Each row is where one point has got to under a steady rotation. How many ticks took it there?
The counts run from 0 to 235.
[ 1.54  2.11 -1.09 -0.82 -2.11  2.18  3.15 -1.30 -2.07 -0.05 -2.24  2.09
 -4.62  0.29  1.60  1.34  1.56 -0.84  0.89 -0.49 -3.33 -1.06  2.00  0.35
 -0.43 -1.54  1.44  1.76 -1.32  0.40 -1.26  0.56 -1.60 -1.91  2.18 -0.96
  0.84  0.03 -1.39 -3.22  0.76  0.28  1.48  2.33] | 64
[-0.15 -2.62 -4.24  1.87  0.25 -0.75  0.81  1.40 -1.75 -0.93 -1.49  1.19
 -3.34 -1.30 -2.46  1.06 -0.87 -1.62 -1.71  0.53  1.56  0.47  1.56  1.84
 -0.05  1.27 -1.62 -0.47 -0.03  0.65 -3.13  3.40  1.52 -0.03 -1.11  0.13
 -1.69  0.34  0.01 -3.84 -1.09 -1.47  1.72  2.41] | 42
[ 0.35 -1.91 -3.45 -0.12 -0.37 -2.19  1.76 -2.39  0.13  2.43  1.09  1.99
 -0.48  1.24 -0.95 -0.21  3.94 -2.18  1.28  2.97 -0.62  2.35  0.64 -0.81
 -5.47 -0.36  0.77 -0.11  0.00 -0.64 -1.11  1.84 -1.45 -0.21  1.29 -3.47
 -0.55  1.82 -0.01 -1.37  0.91 -1.68 -0.92  0.11] | 21
[-1.52 -0.85 -0.55  2.84 -0.87 -1.00 -0.66  1.45  2.91  2.41 -0.38  1.64
 -0.28 -2.18 -5.97 -2.16 -0.91  0.22  0.98 -0.34 -1.65 -0.75 -1.21 -1.32
 -0.88 -3.69  1.60  0.90 -0.92 -0.99 -1.16 -2.75  0.73 -0.85 -0.14 -0.61
 -1.10 -0.48  2.31 -0.76  0.67  2.20  1.54 -0.96] | 88
[ 0.41  3.71  0.13 -0.43 -2.22  3.02  0.03  2.38  2.88  1.79 -1.10  0.08
  1.07  0.18 -0.41  2.76 -0.26  0.65  1.78 -0.40 -2.67  0.39 -0.70 -1.55
 -1.75 -1.51  2.53  0.57 -1.89 -2.02 -0.91 -4.14  0.19  0.04  1.41  1.29
 -0.45 -0.12 -0.68 -2.14  2.19  1.65  3.05  1.19] | 95
[-1.01  0.25 -1.76  0.83  0.94 -2.11  0.88  1.18  0.72  0.16 -1.89 -1.21
 -0.93 -2.65 -4.06  3.28 -3.50  0.56  0.04 -0.07 -0.46 -0.40  1.96 -0.90
  1.03 -1.71  2.19 -1.73  1.28 -2.62 -1.35  0.46  3.07 -1.00 -2.09  2.25
 -0.15  1.16  0.43 -2.53 -2.16  0.24  0.66  1.66] | 79
[ 0.97 -2.23 -3.20  1.13 -0.89  1.59  1.70  4.10 -1.41 -0.55  0.02  0.83
 -1.93  2.87 -1.47  0.78  0.86 -0.22  0.06  0.23  1.05  2.54  2.57  2.00
 -1.40  0.43 -2.39  2.31 -0.08  2.72  2.73  3.11  1.46  1.47 -0.89  2.00
 -1.13  0.91  1.39  0.64  3.26 -0.58 -1.27  0.40] | 5
[ 1.66  1.23 -2.83  0.55  0.43  1.74  4.56  1.15 -0.25  0.69  0.12  1.30
 -3.85  0.87  1.14  1.08  0.83  1.07  2.32  0.20 -1.38  0.51  0.21  1.86
 -1.57 -0.76  2.66  1.60 -0.71 -0.98 -2.52 -1.79 -1.59 -0.46  2.58 -0.61
  2.40  1.71  1.10  1.51  1.35 -0.90 -1.92 -1.68] | 217
[ 0.04  1.11  1.23  1.01  0.35  2.58  1.25  2.42  0.00  2.22 -1.78  0.36
 -3.05 -0.31 -0.76  0.73 -0.79 -0.41 -0.60 -0.35 -2.66  1.78  0.72  4.16
  0.76  0.08  0.48 -1.14  2.11 -0.03 -2.40  1.09  1.10 -2.54  2.08  0.88
  0.61 -1.28  3.47  1.25  3.60  3.15 -0.20  0.71] | 225
[ 0.97 -0.20 -3.13 -1.46 -0.58  1.66  1.33 -0.40 -1.39  0.52 -0.85  1.84
 -0.25 -0.55  1.37  2.40  0.99 -3.66  0.88 -0.99 -2.02 -0.71  4.12  2.63
 -1.51  0.90 -0.39  0.19 -3.39  0.49 -2.61  2.54  3.37 -0.72 -0.41 -2.60
 -0.88  2.25 -1.31  0.07  0.06 -1.44  0.94  2.30] | 31
[ 0.69 -2.22  0.92  0.37 -1.03  1.29 -0.66  0.57 -0.86  1.41  1.35 -0.96
  3.10 -0.58  0.00  1.02 -0.62 -1.74  0.04 -1.64 -1.10  2.21  3.08 -0.29
 -2.60 -0.51  0.83 -2.42 -0.59  0.20  1.48  2.75  3.49 -1.48 -3.51 -1.16
 -2.01  0.46  1.94 -0.64 -0.68 -0.53  3.01  1.96] | 155
[-0.07 -1.40 -2.38  2.31 -1.13  1.23  3.18  2.53  0.57  0.40 -0.92 -0.13
  0.10 -2.77 -0.50  1.60 -1.61  1.25 -0.06 -0.15 -0.85  2.43 -1.25 -1.86
 -0.85 -1.42  2.57  0.07 -0.39 -2.79 -3.40 -0.66 -1.76  0.56 -0.32  1.39
 -0.80 -1.11  1.58 -3.53 -1.78  0.51  2.94 -1.93] | 85
[-1.84 -0.64  0.50  0.01  0.16  0.10  0.45 -0.72 -0.55  2.40 -1.13  2.52
 -1.19  2.48 -0.79  1.20  4.02 -0.62 -1.39  3.97  1.96  3.12 -1.42  0.89
 -3.70  2.78  2.38  1.34  0.81  0.81  1.71  0.76 -1.90  0.75  0.02 -1.60
 -1.74 -1.69  3.10 -1.01  1.82  1.30 -1.64 -0.70] | 17
[ 1.38 -1.78 -2.56  2.34  1.22 -1.08  1.98  1.90  0.35  2.10 -0.12  3.81
  0.06 -1.78  0.72 -1.30  1.86 -1.93  2.70 -0.70 -4.40 -0.24  0.09  1.21
  1.45 -0.33 -0.28 -2.03  2.12  2.76  0.09  3.23  1.06 -2.94 -0.05 -2.10
 -0.15  1.43  2.85  0.53  1.39  0.63  0.71 -0.32] | 191
[-1.45  1.15 -1.53  1.69 -1.05 -1.16  0.43 -0.12  0.50  3.20 -1.02  0.35
  0.78 -1.17 -4.24  1.51  0.27  0.77  0.06  0.26  0.98 -0.98  0.58 -0.20
 -3.74  1.26  3.05  0.16  1.72  2.28 -2.68  0.76 -1.06  0.70 -0.84 -0.25
 -2.55 -0.72  2.15 -4.51 -0.18 -0.25  2.06  0.98] | 51
[ 1.21 -2.84 -3.77  1.75  1.20 -0.14  0.74  4.34 -0.17 -0.87 -2.60  4.15
 -2.36  0.67  1.09  0.14  1.43 -0.59  1.07  1.07 -0.94  0.53  0.69  0.03
  2.48  4.86  0.03  0.88  0.50  2.08  0.51  1.21  0.96 -0.25  0.61 -1.36
 -1.20  2.15 -0.68 -0.11 -0.99 -0.41 -0.31  1.20] | 38
[ 0.43  1.18  0.20  3.34 -3.84 -0.19  1.05  1.19 -0.76  0.07 -0.44  0.01
 -3.93  0.92 -0.69 -1.38  0.17  0.65  0.09  0.56 -2.52 -2.12 -0.72 -0.84
 -1.64 -3.51  0.99  2.07 -2.75 -3.48  0.71 -3.05 -1.07 -1.05  0.44  0.42
  1.84  0.13  0.61 -1.82  3.02  2.01 -0.18  0.28] | 92
[-1.53  1.51  0.11  3.03 -1.43  1.28  1.59  0.39  0.98  0.07 -2.10 -0.71
 -1.01  0.76 -2.08  2.79 -2.50  0.37 -0.72  2.12 -1.22  3.69  2.54  0.49
 -0.67 -0.47 -3.46 -0.13  2.84 -0.34  0.32  1.65  1.37 -2.96 -0.39  1.77
 -0.01 -0.44 -0.73 -2.30  0.29  0.45  1.34  2.91] | 232
[-1.74  0.93  0.08 -1.34  0.95  0.04  0.88 -1.26 -0.16  2.22 -1.99  0.84
  1.65  1.75 -0.42  2.79  3.71 -1.54 -0.13  2.49  0.58  2.47 -2.04  0.48
 -5.21  2.38  3.52  0.44 -0.13  0.48  1.19  1.12 -1.27  2.12  0.22 -1.65
 -3.00 -1.39  2.03 -1.39  0.75  0.49  0.56 -0.56] | 18
[-2.72  1.32  0.03  3.17  0.25  0.77  1.75  1.81 -1.03  0.36 -4.27  2.26
 -0.48  0.68  2.59  1.20  1.81 -0.30 -0.63  0.48 -2.40 -0.40 -0.78  1.40
  0.52  0.09 -0.24  1.49  0.80  1.73  3.59  0.83  2.08 -2.89 -1.75  0.84
 -1.44 -0.55  2.18  0.36  1.94  3.09  1.04  0.57] | 197
[-1.11 -2.04 -2.93  1.98  0.43  0.18 -0.70  1.71  0.64 -0.65 -1.75  0.30
 -0.97 -1.09 -2.29  2.52 -1.18 -1.80 -1.02 -0.09  1.04  0.96  1.00  2.14
  0.71  2.30 -2.15 -1.38  0.61  1.47 -2.05  2.35  3.84 -0.42 -1.85 -0.46
 -2.48  0.79  0.30 -2.43 -1.66 -1.01  2.73  3.28] | 41
[ 0.10  0.70 -0.89  1.19  1.60 -1.09  1.13  2.07  0.15  2.99 -0.33  1.42
  2.32 -1.73  0.14  0.16  1.61 -2.24  1.67 -1.57 -3.74 -1.57  1.37  2.38
  0.50 -0.61 -0.47 -2.23  2.28  2.82 -0.64  2.51  2.43 -2.70 -1.70 -0.79
 -2.02  1.67  3.85  1.72  2.21  2.33  1.46  1.34] | 192
[ 1.16 -2.99 -4.39  0.65 -1.87  0.50  1.76  2.08 -0.55 -0.35  0.21  2.95
  2.60 -0.27  3.90  0.52  3.08 -1.14 -0.17 -0.52 -0.66 -0.84 -0.22 -2.23
 -1.20  0.61 -2.00 -0.21 -1.58  0.05  0.14  1.25  0.09  1.68 -1.92 -0.11
 -1.71  1.44  0.32 -1.04  0.60  0.54  4.59  0.87] | 162
[-0.10 -3.51 -0.16 -1.05 -2.70  1.50  1.65  3.15 -0.06  1.12  1.21 -0.24
  0.47 -1.51  0.86 -0.62 -0.70  0.26 -1.07 -0.89 -1.73  3.32 -0.23 -3.03
 -2.97 -1.89  2.61 -1.95 -2.33 -3.85 -1.81 -0.09  1.90  1.18  0.83  1.48
 -0.26 -0.62  0.34  0.06  0.92  1.41  2.60 -0.22] | 123
[-0.14 -1.03 -2.43 -0.17 -0.78  0.77  0.15 -0.75 -0.90 -0.39 -1.24  2.30
 -2.80  0.71 -0.59  0.20  1.13 -2.66  0.67 -0.05 -1.88 -0.94  4.41  2.46
 -1.11 -0.22 -0.63  0.37 -2.86  1.06  0.05  2.18  2.87 -2.43 -1.01 -3.13
 -0.48  2.53 -1.34  1.09  0.77 -1.55 -1.15  2.45] | 32
[-0.26 -0.49 -1.63 -1.27 -0.41 -0.04  1.39 -0.27 -3.03 -1.77 -1.35 -0.04
 -2.07  0.98  1.66  1.80  1.99 -1.09 -2.04 -0.93  1.17 -1.76 -2.46 -0.40
 -3.35 -1.03 -2.03 -0.96 -2.82  0.52  1.85  2.38  1.82  0.94 -2.52  0.53
 -0.74 -0.48 -0.30 -2.23  2.64 -0.58  3.57  2.92] | 167
[ 1.21 -2.49  1.32  1.12 -1.38  0.60 -0.80  3.64  0.50  2.07  1.88  0.08
  2.49  0.59 -2.56 -1.81  0.52  0.79 -1.19 -0.21 -0.09  0.26  1.53 -3.20
 -3.78 -1.04  1.14 -0.55  0.04  0.48 -0.11 -2.11  0.46  2.10 -0.79  1.97
 -1.38  0.72  0.31  1.11  3.67  1.86  2.42  3.17] | 127
[ 0.18  2.39  1.36 -0.87  0.78  0.43  0.78  0.54  1.38  0.42 -3.27  2.92
 -2.95  0.31 -0.42 -0.14  0.01 -1.57  3.56  0.19 -5.13 -0.69 -0.44  1.21
  1.42  0.46  2.24  0.39 -0.43  0.74  0.99 -1.32  0.80 -3.45  1.35 -2.79
 -1.26  1.47 -0.26  0.04 -0.31  0.92  0.18  2.45] | 66
[-0.75 -1.18 -3.16  0.62  2.22 -0.07  0.39  4.52  0.19  0.07 -3.51  3.25
  0.07 -0.36 -0.14  0.76  0.75 -1.42  0.93  0.73 -1.11  0.89  0.73  1.58
  2.50  4.82  0.06  1.27  1.41  2.76 -0.12  0.84  1.73  0.57 -1.12 -0.75
 -3.21  1.61  0.67  0.02 -1.13  0.23 -0.11  0.31] | 39
[ 2.01  1.18 -1.15 -3.52  0.24  1.25  1.79 -0.02  0.71  0.07 -0.86  2.01
  0.52  1.16 -2.38  4.02 -1.47 -0.24  0.15 -0.65  0.64  2.83  3.98 -0.85
  2.18 -3.28 -2.09  1.19  0.51 -2.98  0.06  0.60  0.54  1.77  0.29  0.93
  0.59  2.46  0.08 -2.37 -1.46  1.09  1.02  1.69] | 107
[ 1.31 -1.16  0.57  0.72 -3.09  3.60  0.49  2.56 -1.72 -1.54  1.13 -0.83
  0.28  2.56 -0.21  0.43  0.77  0.71 -0.56 -0.74 -0.27  0.54 -0.55 -0.26
 -3.58 -1.88 -3.03  0.99 -3.05 -0.83  1.25 -1.88 -0.58  3.39 -1.03  1.96
 -0.81  0.36 -0.51 -1.10  2.64 -0.18  3.25  1.75] | 129
[ 0.25 -1.63  0.44  1.50 -0.79  1.12 -0.67  1.42  0.48  0.28  2.34 -0.32
  3.33 -1.32 -3.54  1.23 -2.99  0.27 -1.83 -0.33 -0.10  3.01  2.96  0.40
 -0.48 -2.32  0.76 -0.78 -0.27 -3.59 -0.16 -0.30  1.23  0.59 -3.38  0.50
 -1.01  1.79  2.47 -0.20 -3.26  1.76  1.95  0.45] | 117
[ 2.72 -0.71  0.69  3.50  0.02  2.64 -0.30 -0.53 -1.23  1.96 -0.13  1.66
 -2.04  0.82  0.43  0.54  1.38  0.79  0.77 -0.49 -0.67 -0.38  2.02  2.49
 -0.87  0.56  4.10  0.60  2.34  3.62  1.53  0.50 -0.69 -2.82 -0.41 -1.78
 -0.07  0.38  4.08  0.59  0.20  0.26 -0.94  0.82] | 186
[-1.93  3.50  1.15  0.34  2.04  1.42  1.70 -0.37 -1.11  1.51 -1.46 -0.23
 -3.13 -0.08 -3.81  2.63 -0.23  0.41 -0.43 -0.19  0.06 -2.05 -0.27  3.46
 -3.83 -1.98  4.17 -0.16 -0.35 -0.10 -1.23 -1.75  0.76  0.06 -0.63 -0.10
  0.03  0.72  2.26  2.21  1.51  0.22 -1.38  0.20] | 214
[ 1.41 -0.13 -0.21  1.05 -1.78  2.03  2.60 -1.53 -3.20 -0.05  0.58  1.66
 -1.65  1.39  2.54  1.05  4.24 -1.57 -0.59  1.28 -1.33  1.03  2.00  2.30
 -3.30  1.76  0.29  0.97 -1.81 -0.72 -2.81  0.00 -2.94  0.85  0.70 -2.90
  0.02  2.49  0.27  0.41 -0.07 -0.12  0.43  0.81] | 26
[ 2.30 -0.82 -2.97 -2.26  2.31  0.37  1.84 -1.34 -2.19  0.71  0.75  2.66
 -3.19  1.03  1.60  1.06  2.95 -0.95  1.67  0.41  0.92 -0.87 -3.03  2.61
 -0.16 -1.33  2.56 -0.10 -0.99 -0.61 -0.54  1.42 -1.21  0.78  0.23 -3.65
  0.76  0.36  4.09 -0.85 -0.90 -0.73 -0.57 -1.69] | 179
[ 0.41  0.27 -3.16  1.94  0.22 -1.25  1.40  4.17  2.79  2.25 -1.57  2.81
 -0.63  0.86 -1.30  0.98  0.09  0.50  1.26  2.20 -1.64  2.73  3.00 -0.59
  1.77  0.63 -0.96  0.87  2.77 -0.79  1.23  1.01  1.36 -2.43  1.92  0.78
  0.11  1.46  0.79  0.21  3.32  2.91 -2.37  0.23] | 229
[ 2.76 -3.10  1.32 -0.22  1.50 -1.19 -1.31 -0.02 -2.03 -0.84  3.07  0.33
 -2.43  2.14 -2.69 -1.03  1.40 -1.16  0.40  0.71  0.86  1.10  2.12  2.41
 -0.88 -0.77 -0.28 -0.69 -0.33 -1.98  2.93  1.98 -0.28  0.38 -2.05 -3.50
  0.05  2.97  4.07  0.68 -2.47 -0.01 -0.05 -0.02] | 147
[ 1.71 -2.20 -2.97  1.15 -0.84  2.51  0.87  2.69  0.98  1.38  1.00 -0.17
  0.77  0.90 -0.73  2.81 -1.35  0.50 -1.52  1.13  1.64  1.04  2.58  0.63
 -1.72  1.89 -1.53 -1.95 -0.56  0.40  0.57  1.58  5.43 -0.25 -0.09  1.48
  0.46  2.12  0.10  0.76  2.40 -0.97  0.39  3.14] | 3
[ 0.17 -0.99 -2.02 -0.48  0.55  1.64 -0.13  4.06  1.13  2.01 -0.23  0.02
  2.29  0.46 -0.77  1.98 -0.83 -0.91 -0.84 -0.27  0.18  1.21  1.49  2.16
 -1.10  2.09  0.09 -2.33 -0.46 -0.81  0.42  0.71  5.53  0.20 -0.59  0.98
 -0.29  2.28  1.16  3.71  3.00 -0.24 -0.21  1.97] | 2
[-1.01 -0.69 -0.72  3.92 -1.25 -1.81  0.82 -0.05 -0.56 -0.26 -0.99 -0.08
 -4.86  0.44 -2.09 -1.35  1.02 -0.54  1.80  1.04 -1.25 -0.80 -2.75  1.73
 -2.85 -0.48  1.76  1.90 -0.83 -0.55 -0.67  0.19 -3.08 -1.41 -0.17 -2.49
 -0.74 -1.39  0.98 -4.66  0.64 -0.87  0.57 -0.42] | 54
[-1.75  2.12 -1.68  1.90  1.02 -0.33  5.51 -0.95 -2.28 -1.95 -1.25  0.53
 -1.79  0.13  0.01  3.56  0.55  0.18 -1.83  0.32  0.69 -2.20 -2.30  0.63
 -2.72 -0.78 -2.28 -0.21  0.39 -1.16 -1.62 -0.56 -1.50  0.44 -2.39  1.71
 -0.29  1.76 -0.04 -1.51  0.38  0.10  2.18  1.42] | 205
[ 2.95  0.75 -3.27  0.68  0.40  1.72  2.28 -1.18 -2.25  1.90  1.15  0.16
 -1.36  1.42  0.26  2.54  0.46 -0.15  1.98 -1.13  1.13 -2.11  4.49  1.95
 -1.63 -1.27  1.73 -0.11  0.06  0.30  0.63  2.36  0.26 -1.04 -1.99 -2.01
  1.54  2.69  3.41 -1.22 -0.37 -1.95 -0.38 -0.66] | 184
[ 1.84 -0.77 -1.19 -3.17  0.24  0.90 -1.41  1.38  1.95  0.17  0.77  0.76
  0.66  1.85 -0.19  0.96  0.02 -1.03  0.34  0.55  0.54  0.56 -2.50 -1.52
 -2.14 -1.83 -2.66 -1.78 -3.08 -3.53  0.58 -1.38  3.34  1.97  0.98 -1.26
  0.59  1.40 -0.88 -1.45  1.69  0.12  3.32  3.72] | 134
[-0.55 -1.48 -2.30 -0.32 -0.02 -1.54  1.54 -3.20  1.42  1.77  0.36  0.81
  0.02  1.15 -0.12  2.03  2.06 -1.35  0.89  3.50  0.10  2.57 -0.45 -0.47
 -5.67  0.43  0.93 -0.98 -1.57 -2.28 -1.31  1.61  0.56 -1.05  1.02 -3.87
  0.43 -0.09 -0.02 -2.78 -0.33 -1.97  0.12  1.01] | 20
[-3.19  2.74 -2.48 -0.13  2.41  1.38  2.24 -1.08  1.60  2.05 -2.62  1.88
  0.45 -0.91 -1.04  3.80  1.22  0.66 -0.55  0.48  1.49 -1.28 -3.28 -0.42
 -1.60  0.06  2.47  0.45  0.06  0.22 -2.58 -2.31  0.18  1.55 -0.08 -0.89
 -1.08  0.79  1.76  0.84 -0.24  1.24  1.59 -0.99] | 209
[ 3.45  0.18 -3.34 -0.27  1.34  1.61  2.18 -1.36 -1.31  3.80  1.29  0.25
  0.22 -1.11  0.45  3.00  1.10 -0.36  0.44 -1.00  1.84 -2.24  3.36  1.12
 -1.12 -0.42  2.88 -1.53  1.11 -0.01 -1.83  2.32  1.18  0.08 -0.46 -1.87
  1.30  1.77  3.14 -2.06 -0.22 -0.94  0.84  0.89] | 183
